rotation steps, each row followed by its count of steps
The counts run from 0 to 615.
[ 0.08  0.63 -2.58  1.05 -0.22  0.16  2.10  0.85  2.78  2.84  2.60 -3.06
 -0.38  2.23 -2.45  0.76  0.47  2.36 -0.45 -0.53  0.87 -2.72 -1.31 -1.35
  2.35 -0.77  0.38 -0.88 -2.54 -2.78 -2.51  1.30 -5.47 -1.22  1.24  3.22
  0.90  4.41 -0.50 -1.28  1.37 -2.98 -1.81 -0.91 -2.43  0.25 -0.26  1.12
  1.98  1.04 -1.44 -0.27 -1.04 -2.52 -3.28  0.13 -0.25]	65
[-0.65  1.30 -1.80 -0.46 -2.23 -0.65  3.25  2.24  2.28  3.66  3.86 -2.27
 -0.14  2.32 -0.95  0.44  1.01  4.02  0.30  0.30  0.07 -3.39 -2.95 -0.52
  1.47 -0.44  1.28 -2.78 -0.76 -2.94 -1.64 -0.64 -1.89 -1.24  0.60  1.20
  2.07  1.79 -0.26  0.21  2.90 -2.78 -2.46  1.58 -2.19  1.62 -0.71  2.28
  1.15  1.93 -0.07 -0.21 -3.29 -3.75 -1.89 -0.53 -0.68]	416
[-0.52  0.86 -1.89  0.93 -0.54 -0.19  2.96 -0.27  1.14  4.02  2.95 -2.17
  0.36  3.53  0.05  0.15 -0.56  1.79 -0.66 -0.63  3.26 -2.78 -2.13 -3.94
  2.38 -2.34  2.34 -1.88 -0.92 -3.17  0.32 -0.64 -1.31 -1.03 -1.33  3.43
 -0.21  2.95 -0.18 -0.31  1.13 -1.13 -2.02 -0.51 -2.47  1.94 -1.53  2.32
  0.08  2.18 -2.92  0.28 -0.36 -3.32  0.02 -0.67  2.71]	52
[ 0.03  1.38 -1.76  0.19  0.11  0.89  2.66  1.28  2.50  1.31  3.77 -2.10
 -0.22  1.75 -2.68  1.14 -0.11  2.98 -0.95 -0.76  1.99 -3.97 -2.04 -1.88
  1.14  0.86  0.82 -0.71 -0.43 -1.62 -2.08  0.42 -3.94 -0.38 -1.41  1.86
  1.63  2.90  1.11 -2.35  1.93 -1.63 -0.71  1.29 -4.06  0.44  1.11  3.05
  1.53  2.20 -1.22  0.05 -2.59 -3.88 -2.95  0.36 -0.26]	249
[-0.83  1.28 -3.14  1.06  0.24 -0.24  2.17  0.00  4.06  3.52  2.68 -3.04
 -0.86  1.47 -2.42  0.74 -0.70  2.49  0.00 -1.40  1.05 -3.08 -0.84 -2.23
  2.06 -0.98  0.58 -1.15 -2.08 -2.14 -1.28 -0.25 -3.78 -0.61  1.44  3.12
 -0.59  3.74  0.34 -1.32  2.22 -2.43 -2.99 -0.70 -1.34  0.67 -1.71  1.77
  1.14  1.49 -2.63 -0.46 -0.33 -2.58 -3.46 -0.06  1.30]	606
[-1.51  2.80 -2.34  0.61 -1.73  0.93  2.20  0.93  1.66  3.40  4.60 -1.40
  0.39  2.16 -1.48  0.81 -0.02  2.38 -0.70 -0.52  1.90 -3.30 -3.00 -2.78
  0.75  0.02  1.63 -2.53  0.39 -1.50 -0.22 -1.69 -1.80 -1.14 -0.93  2.49
  1.09  2.17  1.06 -1.40  2.76 -2.46 -0.90  1.19 -3.48  2.49 -1.60  2.87
  0.42  1.53 -0.83 -0.10 -2.23 -3.92 -0.55 -0.60  0.51]	535
[-0.99  0.78 -1.58 -0.68 -1.90 -1.01  3.51  2.21  1.75  3.40  3.69 -2.04
 -0.58  2.72 -0.18  0.10  1.18  3.59  0.19  0.38  1.48 -3.19 -3.31 -1.45
  1.51 -0.57  1.68 -3.41 -0.58 -3.87 -1.17 -0.95 -1.59 -1.68 -0.14  1.59
  1.87  1.65 -1.06  1.07  1.97 -1.55 -2.82  1.52 -2.33  1.43 -0.50  2.33
  0.87  2.33 -0.56 -0.11 -3.07 -3.18 -1.12 -0.41 -0.57]	417
[-0.60  2.48 -2.70  0.11 -2.08 -0.06  1.39  1.04  2.24  3.95  3.21 -2.99
 -0.52  3.15 -1.40  1.35  0.50  1.98 -0.12 -0.27  0.07 -2.69 -2.07 -2.01
  1.01 -1.71  3.06 -1.82 -1.40 -2.00 -0.61 -0.89 -2.09 -2.34 -0.04  1.83
  1.03  3.64  0.85 -0.56  2.08 -3.45 -1.40 -0.83 -3.15  3.19 -2.75  1.64
  1.33  1.73 -0.93 -0.14 -1.49 -2.55 -0.81 -0.62  2.23]	324
[-0.95  1.71 -1.81 -0.19 -0.52 -0.23  1.63  0.58  2.79  3.40  3.22 -2.79
 -1.56  1.41 -2.22 -0.28 -1.36  2.01  0.05 -0.57  1.10 -3.03 -1.40 -4.39
  2.14 -0.42  1.14 -0.08 -1.02 -1.08 -1.20  0.08 -2.92 -1.27 -0.62  3.17
  0.42  4.07  2.76 -1.66  2.09 -1.16 -1.31 -1.51 -4.04  1.80 -0.06  2.04
  1.07  0.61 -2.05 -0.23 -1.74 -2.20 -3.78  0.64  2.43]	431
[-2.01  1.53 -3.56  1.46 -1.46  0.19  1.03  0.70  2.18  3.42  5.32 -3.07
  0.19  2.62 -0.15  2.07  0.28  3.34 -1.32  0.21  0.92 -4.23 -2.23 -1.77
  1.25 -0.96  1.09 -3.03 -0.88 -2.41 -0.19 -0.12 -2.48  0.44  0.17  1.40
  0.89  1.68 -0.92  0.67  2.80 -3.24 -1.61  0.78 -1.97  1.05 -1.16  2.29
  0.43  1.96 -2.08  0.14 -0.15 -2.99 -0.89 -0.89 -0.15]	233
[-0.87  1.34 -2.28  0.91 -1.37  0.74  1.92  0.59  2.88  4.37  2.97 -1.28
 -0.58  2.78 -1.85  1.97  0.88  1.54  0.62 -0.61  0.85 -3.05 -1.31 -1.62
  1.61 -1.49  2.00 -2.11 -0.88 -2.39 -1.56 -2.47 -2.16 -1.95  0.84  2.92
  0.91  2.52  0.77 -1.21  2.23 -3.69 -2.28 -0.55 -2.20  2.60 -1.92  1.83
  1.43  1.26 -0.68 -0.72 -1.75 -4.09 -1.91 -1.04  0.61]	479
[-0.54  1.37 -2.07  1.10 -0.65  0.37  1.77 -0.08  2.56  3.77  2.60 -2.17
  0.31  2.93 -1.21  0.85 -1.11  2.63 -0.27 -0.79  2.08 -3.89 -1.43 -3.23
  2.34 -1.38  1.65 -0.45 -1.42 -1.80 -0.53 -0.53 -1.76 -0.75 -1.27  3.36
 -1.27  3.64  0.63 -1.54  2.12 -2.03 -1.56 -0.84 -1.40  2.81 -1.54  2.66
  0.09  1.88 -2.65 -0.05 -0.16 -4.79 -1.17  0.35  3.28]	54
[-0.97  0.28 -1.70  0.56 -1.41  0.34  2.90  0.30  3.48  4.06  3.12 -1.67
 -0.91  2.83 -0.10  1.35  0.41  2.60  0.69 -0.29  2.12 -3.01 -1.35 -2.61
  3.28 -2.40  1.78 -1.83 -1.10 -2.20 -0.93 -1.04 -0.78  0.06  0.12  2.75
  0.55  0.94  1.44 -0.25  1.92 -2.48 -2.77  0.00 -1.70  2.15 -0.81  2.02
 -0.12  2.14 -1.90  0.33 -0.94 -4.88 -3.46  0.21  2.01]	476
[-1.34  1.55 -1.40 -0.67 -1.48 -0.65  3.95 -0.16  0.65  4.01  4.44 -2.49
  1.18  3.02 -0.13 -0.42 -0.05  3.14 -0.43  0.61  2.43 -3.80 -2.92 -3.89
  3.09 -2.41  0.64 -0.92 -0.67 -2.79  0.02  0.77 -2.35 -0.04 -0.21  2.58
  0.51  3.00 -0.74  0.14  0.82 -0.62 -1.84  0.43 -2.48  0.58  0.40  1.85
 -0.21  0.00 -3.45  0.31 -0.38 -3.38 -0.97 -1.73  1.51]	291
[-0.98  1.45 -2.95 -1.57 -0.15  0.84  2.13  1.25  1.64  1.93  5.04 -2.80
  0.31  1.69 -1.68  2.34  0.09  2.66 -0.13  0.50  2.67 -3.48 -2.48 -2.75
  0.69  0.01  0.99 -0.93 -0.21 -1.91 -1.25  1.02 -3.36  0.39 -1.55  1.66
  1.13  2.82  0.97 -1.67  1.31 -0.66 -0.17  0.65 -4.57  0.40  0.55  3.14
  0.70  0.70 -1.60 -0.08 -1.51 -3.35 -2.72  1.03  1.40]	405
[-0.34  0.49 -0.60  0.86 -0.50 -1.37  3.47  0.84  4.12  1.81  1.79 -2.48
 -2.16  2.35 -1.26  0.09 -0.71  2.48 -1.18 -0.54  1.07 -4.67 -1.34 -2.63
  1.91 -0.77  1.83 -0.10 -1.06 -2.45 -0.87 -0.72 -1.91 -0.73 -1.67  1.66
  1.23  3.18  1.55 -0.64  1.02 -0.78 -2.45 -0.88 -3.68  1.33  1.16  2.81
  1.08  3.63 -3.17  0.24 -1.30 -2.86 -2.89 -0.60  1.50]	34
[-1.16  1.49 -2.35  0.89 -1.40 -0.09  3.51  0.41  1.10  3.36  3.03 -2.24
 -0.64  4.20 -0.25  1.03 -0.17  2.77 -0.67 -0.46  3.30 -2.63 -2.17 -3.42
  1.43 -2.02  3.15 -2.38 -0.12 -3.14  0.40 -0.40 -1.40 -1.05 -1.39  2.68
 -0.26  2.36 -0.33  0.35  1.34 -1.33 -1.26  0.53 -1.86  2.92 -1.44  2.17
 -0.04  2.40 -2.16  0.38 -0.71 -3.47  0.69 -0.80  1.78]	51
[ 0.32  0.85 -2.58  0.71  0.34  0.31  1.03  0.25  3.28  2.29  3.61 -2.12
  0.74  1.31 -2.35  1.95 -0.12  2.38 -1.00 -0.42  1.30 -5.54 -1.90 -1.39
  1.37  0.68  0.44 -0.60 -1.10 -1.74 -2.01 -0.41 -3.52 -0.53 -0.93  1.97
  0.59  3.63  0.07 -2.10  1.74 -2.22 -1.19  0.18 -3.05  0.68 -0.09  3.34
  1.91  2.05 -2.20 -0.68 -1.37 -3.98 -2.07 -0.31  0.52]	515
[-0.55  0.28 -2.58  1.16 -1.10  0.67  1.73  0.74  1.75  4.05  3.77 -2.45
  0.79  3.71  0.04  1.28  1.39  2.91  0.18  0.78  2.63 -3.02 -2.03 -2.26
  3.97 -2.08  1.06 -1.13 -1.58 -2.38 -1.43  1.45 -3.02  0.25  0.28  3.23
  0.41  2.07 -0.22 -0.12  2.28 -2.56 -1.49 -0.23 -0.74  2.25 -0.32  1.80
 -0.61  0.40 -1.20  0.12 -0.27 -4.75 -2.30  0.76  0.93]	504
[ 1.39 -0.17 -1.63 -0.46  0.56  1.20  3.51  0.04  2.75  2.59  3.03 -1.28
  1.80  2.04 -1.22  0.68 -0.25  2.71  0.19 -0.63  3.31 -3.89 -2.44 -0.82
  1.70 -1.53  0.31 -1.55 -1.89 -3.03 -2.22 -0.44 -2.59 -1.07 -0.76  2.37
  0.65  2.59 -0.70 -2.29  1.64 -1.50 -2.57  0.96 -2.87  0.34 -0.79  2.68
  1.53  2.73 -1.67  0.60 -1.90 -5.14 -2.05  0.01  1.00]	358
[ 0.26  0.24 -1.08 -0.26 -0.67  0.73  2.66  0.20  2.65  2.85  2.92 -2.66
 -0.15  2.01 -0.77  1.18  0.32  1.78 -0.37  0.14  1.49 -3.53 -1.51 -2.46
  2.86 -2.43  1.30  0.04 -1.87 -1.54 -2.01  0.42 -2.86 -1.05 -0.42  2.02
  2.21  2.71  1.98 -1.49  0.76 -1.86 -1.28 -1.62 -5.17  0.45  1.08  2.18
  1.55  0.99 -2.39  0.36 -0.83 -3.02 -4.29 -0.22  1.88]	192
[-0.76  2.00 -2.57  0.08 -1.14  1.12  4.05  0.84  1.62  3.28  3.39 -1.73
 -0.21  3.64 -1.84  1.63  1.03  3.06  0.95 -0.49  3.36 -0.65 -1.49 -2.94
  2.15 -1.85  2.36 -2.03 -0.34 -2.81 -1.23  0.14 -3.31 -0.85  0.02  3.21
  0.58  2.05  0.61 -1.17  2.05 -2.83 -1.08  1.25 -2.06  2.27 -1.93  1.23
  0.26  0.49 -0.43  0.32 -1.84 -4.05 -1.73  0.74  0.85]	47
[-0.08 -0.63 -2.54 -0.17  0.00  0.63  0.61  0.23  2.02  4.78  4.41 -1.55
  0.97  1.79 -1.20  2.11  1.35  1.29  0.74  0.75  2.04 -4.02 -2.61 -1.76
  3.10 -0.91  0.11 -1.94 -1.29 -3.26 -2.27 -0.30 -3.13 -0.76  0.76  2.97
  0.76  3.20 -0.73 -0.70  1.60 -1.72 -2.08 -0.97 -2.27  0.84  0.00  2.50
  1.07  0.12 -1.02 -1.76 -1.41 -3.82 -2.37 -0.29  1.03]	239
[ 0.11  0.82 -1.39 -1.55 -0.77 -1.38  3.65  1.16  1.78  2.75  3.20 -2.28
 -0.14  2.11 -1.30 -0.07  0.62  2.60 -0.29  0.54  1.24 -4.18 -3.11 -1.12
  0.64 -0.71  1.59 -2.18 -1.06 -4.43 -1.53 -0.53 -3.09 -1.94 -0.43  1.26
  1.72  3.62 -2.16  0.33  0.45 -0.91 -3.04  0.77 -3.05 -0.01 -0.02  2.62
  1.94  2.60 -1.70 -0.43 -2.49 -2.43 -0.69 -1.33  0.03]	573
[-0.40  0.65 -1.31 -0.28 -0.05 -0.02  3.83  0.08  2.53  4.06  3.60 -0.41
 -0.17  1.46 -2.10 -0.54 -0.36  2.63  1.48 -0.58  2.75 -2.70 -2.42 -3.48
  2.28 -0.67  0.00 -1.69 -0.24 -3.21 -1.87 -1.65 -2.15 -1.21  0.38  4.20
  0.24  3.13 -0.09 -1.44  1.42 -0.25 -3.10  0.80 -1.91  0.49 -0.33  2.36
  0.46  0.88 -1.49 -0.86 -2.40 -4.08 -2.56 -0.64  0.77]	422
[ 0.59 -0.47 -1.23 -1.96 -0.19 -0.57  2.23  0.77  3.58  2.98  2.51 -2.25
 -0.49  1.67 -1.04  0.94  0.45  2.19  1.11  0.49  1.48 -4.17 -2.10 -1.55
  2.58 -1.50  1.37 -0.53 -2.10 -3.39 -2.33 -0.20 -1.82 -1.28 -0.85  1.87
  0.76  2.84  0.31 -0.63  0.94 -0.58 -3.54 -0.94 -2.75  0.77  0.46  3.27
  1.30  2.12 -1.87 -0.66 -1.91 -3.92 -4.04  0.29  2.11]	302
[-0.84  0.37 -0.49  0.65 -1.26 -1.23  5.12  1.44  2.74  2.29  1.78 -2.46
 -2.95  3.20 -1.04 -0.27  0.71  3.60 -0.41 -0.25  2.08 -3.21 -1.39 -2.61
  2.85 -1.08  1.83 -1.05 -0.46 -3.42 -1.57  0.23 -2.98 -0.69 -0.90  2.06
  1.87  2.46  0.92  0.17  1.23 -0.94 -2.32  0.75 -2.24  0.94  1.89  1.68
  0.58  2.73 -2.22  0.10 -2.12 -2.77 -3.17 -0.38 -0.48]	309
[-0.88  0.02 -2.10  1.83 -1.39  0.04  2.23  0.38  1.08  4.73  3.82 -3.01
  0.39  3.59  1.12 -0.42  0.49  2.29 -1.21  0.37  1.80 -2.59 -2.17 -3.18
  3.64 -3.04  0.99 -2.38 -1.89 -2.76 -0.83  1.22 -2.76 -0.50  0.59  2.94
  1.26  1.83 -0.77  0.85  1.92 -2.31 -1.81 -1.29 -2.18  0.98 -0.29  1.03
 -0.30  0.81 -2.47  0.78 -0.03 -2.46 -2.03 -0.43  0.48]	502
[ 0.34  0.02 -1.39 -2.18 -1.15 -0.66  1.79  1.37  1.93  3.78  3.52 -2.41
  0.63  2.44 -0.47  0.70  0.70  2.84  0.58  1.78  1.41 -4.32 -2.95 -1.68
  3.04 -1.50  1.33 -0.42 -1.94 -2.63 -1.78  1.01 -1.83 -0.94 -0.78  1.84
  0.61  2.90 -0.18  0.03  1.41 -0.90 -2.21 -0.43 -1.96  1.71  0.52  3.07
  0.38  0.96 -1.26 -0.55 -1.58 -4.49 -2.54  0.96  2.30]	568
[-0.86  0.88 -1.17  1.12 -1.55 -0.47  1.40  0.50  1.65  4.26  4.03 -1.86
  0.17  2.39  0.05 -1.06 -1.28  1.76 -1.00 -0.31  1.28 -4.37 -3.34 -4.12
  1.83 -1.02  1.47 -2.53 -0.93 -2.39  0.15 -1.56 -0.78 -1.45 -1.46  2.54
  0.73  2.79  0.41 -0.57  2.23 -1.18 -1.72 -0.97 -3.64  1.93 -1.15  2.95
  0.42  2.48 -2.53 -0.08 -1.81 -2.50 -0.21 -0.91  2.21]	538
[-0.62  1.79 -1.13  0.28 -1.39 -0.84  4.11  1.46  1.53  1.75  2.46 -2.93
 -1.23  3.27 -1.63  1.27  1.13  2.62 -1.76  0.27  1.15 -3.94 -1.88 -1.59
  1.21 -1.36  2.63 -0.41 -0.62 -2.88 -1.15  0.57 -4.31 -1.39 -1.15  1.29
  2.65  3.60 -0.22 -0.24  0.43 -2.10 -0.93  0.01 -4.20  0.67  1.46  1.46
  2.13  1.85 -2.55  0.30 -1.77 -2.18 -0.88 -1.55 -0.25]	463
[-1.60  1.30 -2.02  1.41 -2.36 -0.22  1.00  2.03  0.91  3.87  3.96 -3.24
 -1.18  3.69  0.44  0.57  0.36  2.35 -1.32  0.65  1.60 -2.85 -2.89 -3.90
  2.37 -0.75  2.54 -2.34 -0.74 -2.11 -0.03  0.34 -1.91 -0.58 -0.99  2.58
  1.65  1.96  1.29  0.69  2.36 -1.86 -0.41 -0.53 -3.45  3.23 -0.54  2.04
  0.02  1.77 -0.98  0.36 -1.36 -2.02 -0.85  0.24  0.93]	106
[ 0.26  1.91 -2.43  0.97 -0.28 -0.18  2.41  1.37  2.81  2.74  1.96 -2.66
 -0.33  2.66 -3.06  0.48  0.21  2.89 -0.56 -1.25  1.01 -3.16 -1.45 -0.96
  1.34 -0.31  1.35 -1.13 -2.03 -2.91 -2.02  0.44 -4.60 -2.15  0.09  3.35
 -0.15  4.58 -0.90 -1.40  2.07 -2.87 -1.87  0.32 -0.90  1.75 -1.63  1.47
  2.07  2.11 -1.25 -0.43 -1.69 -3.44 -1.18  0.14 -0.02]	332
